In the data rows, 128 means zero.
What is the hidden score of each row? Scores go from 0 to 20, and 10 is about the middle. The score is a weighted sum of the row's numbers plus the product of two more (or one squared), each taken from its middle value.
[156, 208, 162, 184, 177, 185, 171, 145, 91, 102, 53, 88, 81, 91, 71, 125] >> 11
[104, 106, 106, 125, 180, 126, 175, 154, 171, 129, 164, 165, 147, 125, 110, 106] >> 12
[141, 136, 201, 139, 161, 158, 144, 166, 143, 86, 103, 150, 141, 114, 118, 129] >> 9
[144, 141, 127, 156, 162, 156, 156, 129, 139, 113, 115, 97, 93, 120, 117, 156] >> 7
[112, 128, 99, 115, 67, 85, 69, 109, 81, 188, 161, 111, 125, 127, 85, 199] >> 7
[144, 102, 131, 40, 91, 119, 122, 112, 35, 202, 143, 108, 117, 105, 133, 223] >> 8
[88, 129, 95, 122, 113, 163, 82, 50, 105, 138, 79, 76, 109, 166, 151, 181] >> 4
[181, 98, 87, 75, 104, 125, 116, 120, 112, 172, 186, 191, 158, 181, 166, 170] >> 8
[117, 107, 142, 127, 90, 112, 81, 109, 152, 122, 124, 139, 215, 71, 106, 162] >> 12
[157, 155, 122, 188, 164, 120, 152, 144, 150, 111, 94, 123, 92, 74, 151, 65] >> 15
[193, 120, 146, 196, 130, 178, 138, 201, 113, 122, 101, 107, 124, 62, 127, 88] >> 13
[185, 186, 180, 181, 123, 106, 177, 138, 134, 147, 98, 140, 132, 76, 142, 152] >> 12
[34, 146, 93, 108, 84, 72, 92, 127, 62, 126, 101, 89, 109, 116, 82, 189] >> 8
[137, 146, 114, 115, 150, 156, 195, 168, 248, 118, 112, 140, 142, 148, 209, 99] >> 7
[138, 63, 118, 132, 78, 141, 126, 131, 99, 198, 196, 183, 231, 232, 197, 123] >> 9
[89, 156, 104, 98, 56, 105, 87, 102, 88, 96, 126, 101, 97, 124, 70, 209] >> 7
[179, 148, 175, 132, 179, 143, 157, 92, 121, 127, 121, 120, 51, 144, 123, 122] >> 7
[133, 75, 75, 164, 60, 106, 128, 163, 162, 183, 195, 206, 174, 137, 201, 107] >> 14
[143, 118, 84, 146, 160, 64, 124, 117, 92, 104, 157, 142, 105, 95, 95, 152] >> 11
[117, 164, 124, 113, 189, 169, 153, 163, 147, 100, 92, 110, 83, 107, 120, 114] >> 12
[90, 141, 91, 85, 82, 124, 102, 145, 148, 144, 208, 201, 157, 172, 130, 100] >> 14
[116, 71, 102, 97, 45, 112, 150, 106, 156, 145, 156, 174, 164, 161, 199, 112] >> 12
[158, 71, 121, 102, 148, 127, 136, 111, 177, 197, 207, 186, 200, 161, 158, 106] >> 9
[102, 72, 78, 138, 88, 70, 81, 138, 91, 169, 116, 111, 69, 220, 171, 168] >> 9
[146, 170, 158, 194, 172, 143, 158, 204, 149, 67, 116, 99, 80, 120, 148, 89] >> 13
[181, 189, 196, 155, 177, 180, 116, 162, 56, 128, 58, 110, 79, 101, 150, 122] >> 10
[135, 150, 196, 163, 141, 165, 132, 147, 93, 116, 78, 109, 104, 147, 65, 99] >> 13
[105, 97, 90, 135, 180, 178, 100, 149, 172, 211, 189, 183, 184, 143, 137, 105] >> 13
[162, 142, 154, 138, 137, 147, 145, 162, 102, 121, 131, 97, 113, 108, 136, 70] >> 10
[177, 174, 182, 109, 135, 136, 139, 111, 106, 105, 120, 104, 71, 91, 119, 96] >> 8
[110, 131, 120, 148, 216, 194, 187, 207, 156, 114, 94, 124, 104, 156, 164, 91] >> 17
[149, 161, 181, 174, 115, 169, 125, 105, 120, 136, 50, 110, 76, 70, 133, 121] >> 13
[157, 80, 120, 134, 91, 95, 99, 88, 113, 145, 73, 86, 164, 127, 118, 198] >> 12
[121, 132, 92, 91, 104, 138, 84, 130, 134, 187, 195, 188, 197, 149, 132, 95] >> 13
[145, 165, 142, 168, 52, 167, 119, 128, 127, 119, 106, 85, 110, 88, 109, 100] >> 11
[99, 88, 132, 108, 84, 86, 91, 97, 113, 88, 134, 136, 167, 115, 159, 154] >> 7
[195, 106, 164, 138, 115, 131, 159, 75, 100, 159, 90, 136, 92, 108, 166, 108] >> 11
[126, 111, 167, 170, 148, 114, 149, 116, 71, 114, 94, 94, 75, 155, 111, 121] >> 10
[94, 140, 93, 119, 104, 104, 138, 160, 155, 139, 190, 179, 183, 149, 159, 151] >> 11
[149, 171, 159, 123, 145, 104, 149, 91, 154, 107, 103, 151, 69, 114, 108, 59] >> 11
[138, 68, 102, 154, 110, 86, 84, 152, 137, 139, 119, 110, 135, 106, 145, 183] >> 7
[137, 153, 188, 188, 189, 78, 134, 146, 159, 114, 112, 100, 55, 123, 72, 136] >> 11
[55, 110, 113, 127, 123, 143, 148, 134, 148, 151, 198, 175, 225, 165, 195, 84] >> 7
[141, 203, 171, 134, 129, 164, 147, 101, 90, 97, 83, 134, 37, 166, 71, 90] >> 12
[92, 89, 107, 89, 102, 120, 91, 98, 122, 144, 211, 161, 148, 155, 221, 112] >> 5
[162, 213, 141, 181, 95, 152, 116, 128, 125, 149, 119, 64, 83, 59, 135, 130] >> 8
[126, 86, 95, 110, 83, 138, 79, 109, 107, 127, 99, 66, 113, 155, 108, 139] >> 8
[176, 144, 183, 109, 126, 143, 117, 97, 109, 91, 86, 121, 114, 78, 149, 66] >> 8
[189, 177, 172, 98, 159, 167, 128, 57, 107, 84, 91, 108, 110, 78, 120, 116] >> 3
[183, 189, 150, 121, 128, 170, 175, 132, 107, 108, 92, 118, 64, 92, 72, 120] >> 11
[126, 154, 179, 187, 157, 154, 167, 176, 142, 54, 81, 68, 66, 91, 133, 88] >> 8
[102, 76, 90, 132, 92, 133, 116, 82, 118, 113, 114, 89, 130, 141, 135, 191] >> 5
[229, 192, 196, 173, 156, 163, 120, 119, 84, 142, 92, 115, 81, 135, 111, 106] >> 10
[86, 86, 89, 90, 115, 56, 109, 157, 121, 83, 155, 169, 125, 116, 138, 153] >> 11
[94, 127, 131, 96, 130, 124, 110, 77, 90, 170, 172, 174, 199, 102, 229, 131] >> 5
[130, 53, 126, 145, 202, 179, 196, 136, 172, 139, 107, 112, 169, 124, 79, 143] >> 9
[131, 117, 65, 114, 119, 84, 163, 142, 180, 136, 150, 144, 140, 130, 179, 44] >> 15
[85, 127, 91, 122, 89, 113, 165, 168, 161, 133, 147, 107, 177, 200, 130, 67] >> 12
[92, 98, 74, 142, 134, 190, 206, 140, 96, 126, 152, 121, 148, 137, 134, 151] >> 7
[123, 143, 67, 133, 70, 169, 94, 79, 103, 58, 120, 144, 88, 72, 124, 180] >> 3
[95, 108, 120, 113, 110, 181, 134, 99, 141, 164, 185, 120, 185, 166, 155, 127] >> 6
[110, 141, 170, 145, 175, 189, 184, 121, 148, 113, 122, 127, 99, 98, 140, 125] >> 6
[155, 151, 158, 135, 187, 190, 170, 164, 180, 128, 152, 125, 130, 94, 84, 106] >> 8
[73, 70, 93, 128, 102, 70, 84, 147, 144, 165, 214, 196, 191, 183, 146, 110] >> 14
[189, 131, 81, 97, 132, 156, 181, 115, 134, 115, 147, 148, 146, 122, 81, 117] >> 10
[131, 131, 161, 154, 140, 163, 170, 111, 126, 105, 89, 143, 86, 75, 135, 83] >> 10
[115, 91, 105, 89, 153, 197, 153, 132, 123, 130, 167, 163, 156, 132, 137, 89] >> 9
[200, 147, 166, 118, 99, 187, 157, 130, 140, 147, 93, 110, 93, 99, 87, 153] >> 16
[102, 151, 111, 123, 89, 137, 74, 114, 138, 141, 109, 113, 121, 136, 117, 210] >> 9
[122, 146, 86, 97, 88, 0, 88, 135, 95, 109, 145, 100, 91, 57, 124, 233] >> 1
[71, 123, 97, 152, 48, 100, 111, 145, 134, 164, 179, 184, 180, 126, 173, 127] >> 13
[188, 163, 171, 161, 99, 116, 109, 114, 93, 162, 74, 115, 76, 146, 80, 146] >> 16
[158, 82, 120, 113, 109, 144, 142, 187, 153, 162, 149, 157, 131, 95, 102, 54] >> 17
[70, 92, 126, 70, 68, 151, 35, 77, 83, 128, 173, 192, 165, 159, 168, 181] >> 4
[59, 113, 144, 111, 160, 154, 131, 160, 148, 96, 154, 115, 169, 146, 123, 137] >> 7
[170, 123, 146, 108, 164, 127, 130, 107, 159, 96, 94, 50, 87, 103, 158, 109] >> 5
[71, 132, 97, 133, 127, 130, 123, 121, 176, 203, 184, 164, 133, 160, 125, 104] >> 13
[168, 145, 145, 139, 184, 148, 182, 194, 116, 149, 90, 136, 107, 34, 92, 64] >> 17
[158, 178, 191, 124, 120, 154, 126, 144, 89, 103, 100, 114, 95, 61, 84, 97] >> 12
[158, 174, 174, 140, 197, 194, 97, 137, 99, 111, 104, 86, 119, 106, 156, 123] >> 5
[176, 120, 107, 185, 223, 191, 181, 166, 157, 140, 128, 83, 122, 138, 127, 94] >> 12
[159, 133, 164, 180, 148, 188, 175, 98, 114, 155, 83, 138, 93, 136, 145, 111] >> 10
[92, 89, 118, 100, 107, 160, 163, 152, 159, 129, 90, 162, 154, 160, 83, 150] >> 17
[146, 148, 202, 167, 191, 151, 184, 110, 127, 170, 91, 71, 88, 117, 92, 147] >> 14
[150, 123, 156, 138, 200, 184, 222, 158, 217, 143, 120, 124, 89, 130, 130, 133] >> 10
[162, 140, 123, 167, 202, 157, 178, 118, 126, 74, 101, 124, 96, 80, 108, 82] >> 12
[82, 141, 158, 157, 136, 153, 184, 119, 113, 104, 106, 70, 113, 115, 153, 60] >> 6
[152, 163, 202, 103, 128, 157, 134, 171, 151, 91, 86, 91, 145, 146, 42, 107] >> 13
[142, 77, 100, 126, 152, 204, 196, 144, 169, 135, 122, 161, 118, 161, 92, 98] >> 13
[112, 170, 87, 149, 102, 65, 93, 134, 72, 67, 118, 131, 130, 126, 88, 139] >> 16
[174, 158, 150, 117, 158, 117, 136, 160, 84, 131, 76, 133, 91, 96, 107, 113] >> 15
[182, 182, 254, 171, 148, 107, 135, 161, 113, 110, 95, 84, 121, 100, 152, 81] >> 8
[131, 154, 121, 137, 150, 187, 179, 178, 166, 124, 145, 153, 106, 148, 137, 135] >> 11
[167, 155, 200, 198, 149, 95, 118, 104, 106, 87, 95, 48, 114, 106, 151, 104] >> 3
[117, 131, 166, 108, 126, 145, 176, 163, 130, 138, 111, 160, 79, 124, 77, 119] >> 18
[115, 115, 78, 118, 77, 81, 127, 116, 207, 180, 158, 186, 206, 118, 161, 113] >> 14
[66, 145, 93, 132, 114, 110, 89, 168, 95, 152, 54, 156, 111, 163, 129, 190] >> 15
[205, 182, 183, 150, 157, 115, 122, 117, 95, 126, 71, 115, 97, 101, 79, 103] >> 12
[203, 201, 147, 116, 126, 109, 133, 102, 66, 193, 72, 94, 108, 79, 138, 121] >> 13
[112, 112, 108, 148, 88, 116, 101, 103, 100, 152, 192, 200, 217, 159, 151, 156] >> 8
[186, 137, 172, 136, 173, 161, 173, 165, 128, 126, 116, 122, 99, 85, 154, 74] >> 10
[90, 95, 100, 84, 98, 99, 73, 129, 47, 144, 137, 163, 159, 174, 174, 131] >> 11
[83, 123, 123, 127, 124, 112, 74, 99, 109, 154, 147, 84, 163, 138, 155, 169] >> 5
[142, 144, 129, 161, 103, 180, 150, 123, 105, 69, 99, 85, 91, 132, 98, 112] >> 8
[101, 78, 116, 86, 95, 90, 92, 124, 119, 152, 181, 205, 184, 206, 72, 155] >> 14
[112, 71, 73, 150, 113, 120, 107, 100, 94, 85, 134, 145, 116, 116, 132, 192] >> 4
[125, 166, 147, 99, 182, 135, 159, 126, 124, 133, 98, 97, 94, 106, 111, 90] >> 11
[120, 106, 92, 55, 103, 130, 148, 123, 187, 156, 171, 170, 155, 130, 121, 134] >> 13
[103, 66, 100, 116, 110, 42, 72, 83, 136, 125, 110, 101, 133, 182, 108, 175] >> 10
[114, 111, 126, 122, 61, 115, 93, 132, 80, 123, 131, 128, 124, 122, 99, 157] >> 11
[117, 128, 137, 153, 102, 144, 100, 115, 139, 102, 97, 95, 114, 96, 137, 169] >> 7
[156, 144, 150, 179, 132, 116, 178, 189, 104, 156, 108, 83, 116, 88, 92, 112] >> 14
[91, 95, 111, 117, 158, 146, 94, 99, 107, 163, 175, 173, 144, 96, 170, 84] >> 8
[86, 118, 133, 117, 112, 106, 84, 134, 111, 140, 131, 134, 124, 194, 168, 167] >> 9
[172, 125, 178, 184, 159, 170, 143, 103, 132, 138, 109, 89, 48, 106, 82, 107] >> 9
[106, 80, 112, 170, 135, 96, 70, 103, 163, 177, 199, 221, 202, 151, 169, 129] >> 10
[107, 69, 110, 100, 119, 83, 45, 148, 110, 187, 125, 126, 122, 112, 141, 175] >> 5
[166, 146, 208, 149, 223, 154, 153, 99, 137, 93, 126, 81, 89, 83, 137, 112] >> 1
[75, 121, 93, 87, 126, 91, 58, 97, 118, 124, 118, 127, 113, 116, 138, 224] >> 2
[152, 79, 100, 113, 83, 63, 86, 162, 160, 159, 170, 162, 139, 174, 142, 83] >> 17
[85, 128, 107, 127, 140, 74, 182, 188, 200, 146, 180, 178, 184, 138, 123, 121] >> 14
[98, 120, 97, 148, 107, 67, 90, 114, 120, 151, 122, 92, 110, 133, 105, 236] >> 6
[111, 119, 112, 101, 111, 82, 107, 134, 118, 150, 114, 132, 104, 142, 70, 202] >> 13
[149, 179, 187, 152, 140, 150, 107, 132, 79, 63, 47, 94, 88, 128, 87, 81] >> 11
[188, 190, 174, 149, 149, 116, 130, 118, 100, 119, 137, 72, 97, 86, 111, 111] >> 6
[103, 144, 70, 115, 81, 113, 126, 85, 169, 182, 200, 151, 185, 144, 164, 130] >> 8
[77, 100, 127, 107, 180, 121, 196, 119, 135, 91, 180, 121, 103, 107, 116, 82] >> 6
[85, 108, 73, 99, 92, 134, 75, 102, 157, 118, 170, 167, 184, 123, 165, 177] >> 5
[34, 79, 110, 89, 114, 146, 93, 142, 136, 126, 184, 161, 182, 125, 179, 155] >> 6
[81, 122, 115, 111, 208, 163, 170, 129, 169, 129, 135, 112, 110, 99, 156, 116] >> 7
[162, 159, 152, 114, 114, 80, 154, 80, 119, 127, 99, 71, 121, 90, 128, 118] >> 11
[79, 105, 95, 90, 150, 187, 189, 140, 199, 144, 139, 163, 111, 114, 173, 112] >> 11
[107, 100, 67, 82, 87, 118, 103, 106, 132, 158, 112, 103, 109, 125, 152, 158] >> 8
[185, 127, 174, 241, 157, 211, 128, 169, 173, 88, 98, 69, 129, 96, 115, 94] >> 6
[121, 118, 144, 143, 70, 86, 65, 112, 126, 152, 150, 106, 186, 140, 169, 170] >> 9
[112, 92, 124, 225, 167, 177, 227, 150, 172, 127, 107, 135, 30, 92, 94, 126] >> 12
[95, 142, 121, 154, 66, 94, 80, 101, 120, 117, 93, 127, 116, 77, 112, 164] >> 11
[162, 131, 150, 149, 172, 137, 188, 130, 177, 172, 97, 105, 117, 128, 106, 106] >> 13
[106, 122, 80, 104, 101, 34, 107, 71, 68, 161, 90, 77, 124, 74, 120, 173] >> 8
[95, 139, 116, 78, 72, 84, 59, 120, 134, 102, 127, 125, 131, 138, 140, 189] >> 9
[135, 160, 147, 154, 144, 150, 166, 128, 111, 113, 107, 84, 122, 125, 156, 78] >> 7
[106, 191, 173, 163, 147, 107, 114, 165, 131, 103, 79, 108, 97, 161, 144, 54] >> 14
[159, 110, 179, 182, 191, 157, 168, 177, 156, 25, 125, 86, 92, 155, 91, 127] >> 5
[27, 50, 125, 100, 85, 109, 103, 61, 82, 91, 70, 162, 167, 134, 118, 162] >> 13
[102, 88, 101, 135, 110, 89, 93, 87, 129, 102, 85, 74, 121, 137, 144, 160] >> 7
[169, 80, 182, 132, 164, 159, 164, 119, 127, 163, 127, 110, 67, 144, 126, 117] >> 11
[169, 179, 170, 138, 199, 152, 164, 122, 165, 116, 88, 79, 75, 144, 83, 78] >> 8
[130, 113, 135, 62, 95, 120, 113, 85, 140, 149, 111, 170, 114, 152, 112, 142] >> 16
[202, 148, 148, 183, 190, 123, 211, 164, 154, 131, 102, 53, 102, 126, 163, 77] >> 7
[79, 122, 119, 118, 83, 119, 66, 111, 118, 183, 224, 195, 171, 197, 153, 92] >> 11
[127, 134, 151, 140, 149, 182, 176, 126, 153, 120, 105, 125, 88, 156, 125, 131] >> 9
[124, 89, 91, 129, 46, 91, 98, 110, 82, 149, 74, 124, 137, 199, 146, 183] >> 13
[109, 137, 78, 109, 108, 154, 130, 115, 217, 148, 165, 129, 137, 114, 119, 75] >> 11
[127, 120, 64, 101, 92, 66, 103, 93, 52, 104, 130, 130, 162, 120, 153, 130] >> 10
[132, 67, 130, 139, 78, 97, 91, 151, 152, 103, 100, 108, 132, 113, 147, 189] >> 10
[90, 122, 77, 66, 110, 69, 120, 100, 73, 164, 164, 162, 170, 176, 176, 140] >> 10
[194, 173, 157, 146, 179, 166, 169, 87, 118, 74, 116, 120, 107, 139, 87, 67] >> 5
